Rows are one point carried round by a steady rotation, each followed by how many steps it has turned.
The counts run from 0 to 428.
[ 58  88 104 104 161 151 136 133 119 129  59 136 119 134  97 130 106 146
  90 148 116 120 122  95 116 130 177 152 137 105 145 141 156 138 108 115]	103
[136 109 142 181 143 106 152  97 159 179  89 139 139 123 100 162 121 166
 102 172 100 131 113 117 118 133 123 108 147 126 173 151 117 177 117 145]	224
[133 151 117 155 163 139 151  61 135 149 113 176 132  82 131 110 127  95
  97 125 122 172 117  93  88 141 132 148 139 138 147 101 109 166 109 126]	428
[107 127  86 155 205 143 165 127 145 115 104 152  89 145  97 162  99 151
 128 122 124 115 111 106 106 127 152 135 107 121 127 126 140 142  64 116]	338
[ 78 138 131 156 140 190 145 144 142 124  96 137 112 131  85 131  86 160
 119 165 156 129 141  85 151 132 113 131 135  96 172 112 132 140 161 124]	130
[ 93 167  59 163 124 140 107 141 151 148 106 142 142 101 113  98 133  61
  94 132 147 113 119 119 144  80 119 106 123 118 137 146 141 152 106 113]	160
[ 99 116 120 149 148 129  95 154 133 146  67 150  81 145 118 136  70  76
 110 145 140 111 101 133 143  88 155 128 134 104 144 142 135 158 107  98]	344
[103 125  63 132 185 156 191  98 148 125 109 113 152 136 170 108 129 147
  96 135 139 155 115 132 122  97  95 130  95 109 102 133 110 143 121 116]	180
[103 182 106 177 148 142 110 139 167 119 115 167  89 110 110 143  88 144
 128 131 143 125 143 131 173 108 133  91 132 131 193 139 148 157 129 130]	134
[ 63 138  92 135 149 140  90 120 157 160 128 144  88 130 156 128  67 113
 137 145 102 146 136 120  93 139 149 118 158  73 151 133 111 141 108 142]	79
[ 70 134 113 149 107 144 174 105 139 156 141  96 119  87 121 135 139 134
  89 125 103 161 103 126 109 141  96 112 142  62 154 119 113 156 122 142]	411
[100  98 114 170 173 185 106 152 101 134 121 100 116 118 104 168 145 148
 108 144 124 133 106 118 135 115 127 127 102 119 179  67 143 124 156 144]	122
[130 120 121 151 146 133 155  67 151 138 128  94 151  90  93 103 129 143
  97  93 127 152 122  74 148 146 126 111 137 130 196 102 120 162 132 158]	41
[ 97 179  73 171 131 167 137 143 113 132  89 124 115 122 117 129 131  56
 114 112 150 135 135 132 196 102 125 117 130 110 146 141 134 120 124 118]	397
[114  99 124 184 182 123 114  92 160 133  81 125 140 156 163 177 101  90
 113 149 126 162 117 136 122  95 160 125 133 152 108 118 111 134 121 133]	90
[ 91 136 120 149 142 116 156 105 146 123 127  95 161  87  93 125  97 138
  93 117 118 151 125  64 130 135 102 117 158 109 172  66  98 145 125 149]	279
[ 91 104 115 129 161 171 146 140 116 124  78 153  79 137  86 143  80 110
 111 139 135 124 109 105 116 141 162 178 135  98 139 123 132 157 110 100]	341
[ 95 114 126 125 177 148 120  57 111 125 113 119  95 121 138 107 119 106
 131 152  97 153  98 163  94 164 154 120  97 104 158 114 134 177 132 144]	323
[ 84 122  96 173 112 125 156 100 175 156 136 128 162 111 158 153 132 116
 103 122 121 194 119 150 133 123 128  79 141 132 157 171 121 143 108 135]	170
[104  72 121 156 109 153 125 138 101 145 101  75 152 108  71 137 113 129
 109 105 134 141 108  90 127 106 121 144 112 117 186 109 147 171 122 112]	253
[ 65 129  54 156 146 131  94 161 133 129 136 109 118 106 151 122 134 126
 130 139 140 146 165 113 151 121 111 160 154 108 194 115 113 135 160 140]	26
[ 93  90 118 126 178 158 101  88 139 108  98 138 118 143 154 141 106  63
 112 168  99 155 121 160 101 141 148 152 136 116 124  84 114 144 135 135]	87
[137 114 133 165 155 174 104 112 118 151  96 158 146 170 100 126 105  85
 103 191  91 118 117 138 107 139 104 128 131 125 170  98 123 149 126 147]	219
[ 76 144  72 148 117 179 141 152 141 140 100 127 118  86 102 116 148  74
  89 129 161 127 132  91 138 120 119 168 155  89 143 115 127 137 124 103]	157
[104 100 164 167 182 132 161  71 137 130  81  86 116 134 130 154 113 145
 126 148 121 152 117  97  88 131 134 112 110  99 117  90 113 142 112 126]	331
[ 53 140  85 120 122 135 100 106 145 110  98 105 119 145 131 104  80  82
  98 105 118 141 156 133 161 114 128 159 170 101 143 133 124 141 144 146]	290
[105  89 145 169 186 143 122  83 141 141  92 131 135 121 116 151 115 140
  97 126 127 167 116  70  76 126 162 144 133 142 141  81 128 131 110 139]	94
[ 85 117 112 155 152 180 115 161 163 132  97 166 128 132 118 121  96 115
 109 178 164 136 151  92 159 128 126 137 152 125 178 112 125 127 160 121]	369
[ 93 155 118 169 179 137 161  71 124  93 127 121 115 148 115  89 137  77
 150 105 148 178 118 129 112 164 112 149 111 131 150 140 119 135 108 136]	58
[107 100 121 145 140 114 135 156 110 113  95 157 133 115  93 145 110  63
 100 151 123 118 138 130 154 147 120 146 156 123 194  81 121 153  98 109]	8
[115 141 115 168 187  86 152 139 128  84  92 176 133 132  98 123 111 116
 134 147 149 119 145 117 116 125  95 147 110 151 179 117 132 165  80  97]	4
[119 113 101 153 160 143 126 128 128 101 137 106 153 126 127 112 103  60
 110 148 133 151 106 143 158 126  85 144 118 127 171  58  92 154 156 130]	272
[ 96 185 113 181 123 162 140  95 108 122 106 127 156 103  68  95 132  90
 110 120 141 162  94 121 133 112 116 120 102 139 157 140 143 158 129 132]	401
[ 83 134 105 158 174 140 156 131  86 158  89 141  84 159 138 126 145 134
 114 153 119 150 134 123 107 151 108 192 155  86 149 141 108 122 126 136]	209
[ 71 153  60 154 108 182 119 152 135 142 107 136 130  97 105 129 134  65
  98 123 146 129 140  97 145 108 129 144 147  97 141 122 140 136 120 115]	158
[101 109 107 171 114 136 150 107 182 169 145 135 155 120 164 134 132  84
  95 122 138 181 114 152 148 119 114  85 146 129 163 164 118 144 115 127]	169
[ 78 155  96 150 151  86  94  96 166 124  95 110 115 144 150  84 103  73
 101  95 135 133 140 140 160  87 119 130 156 120 144 161 118 147 133 143]	292
[ 73 166  60 158 165  84 132 146 123  98 120 116 136  92 145 119 120 109
 150 150 130 147 122 158 144 105 109 114  97 130 171 132 112 165 127 119]	267
[130  82  91 158 150 147  91 121 152 177 132 124  86 135 129 170 109 164
 105 123  99 116 151 141 117 113 123 144 137 107 185 116 144 177 130 145]	229
[ 92 168 130 166 118 174 138  91 112 109 114 129 160 109  69  90 129  76
 101 121 124 158  99 120 119 128 104 105 100 124 169 115 147 146 127 137]	402
[112 126  85 149 182 161 156  96 168 163 112 110 131 170 101  73 116 139
 113 137 139 118  91  97 112 141 131 121 115 115 134 182 122 144 104 147]	312
[ 92 110 127 202 175 114 145 132 117 129  93 117 123 112 127 190 163 155
 124 158 127 166 106 138 148 125 154 102 106 146 173 136 131 120 134 135]	118
[129 115 120 148 153 106 161  90 114 165  73 126 127 148 139 143  97 104
  64 101  91 149  95 164 162  98 137 105 141 119 139 146 125 150  94 137]	196
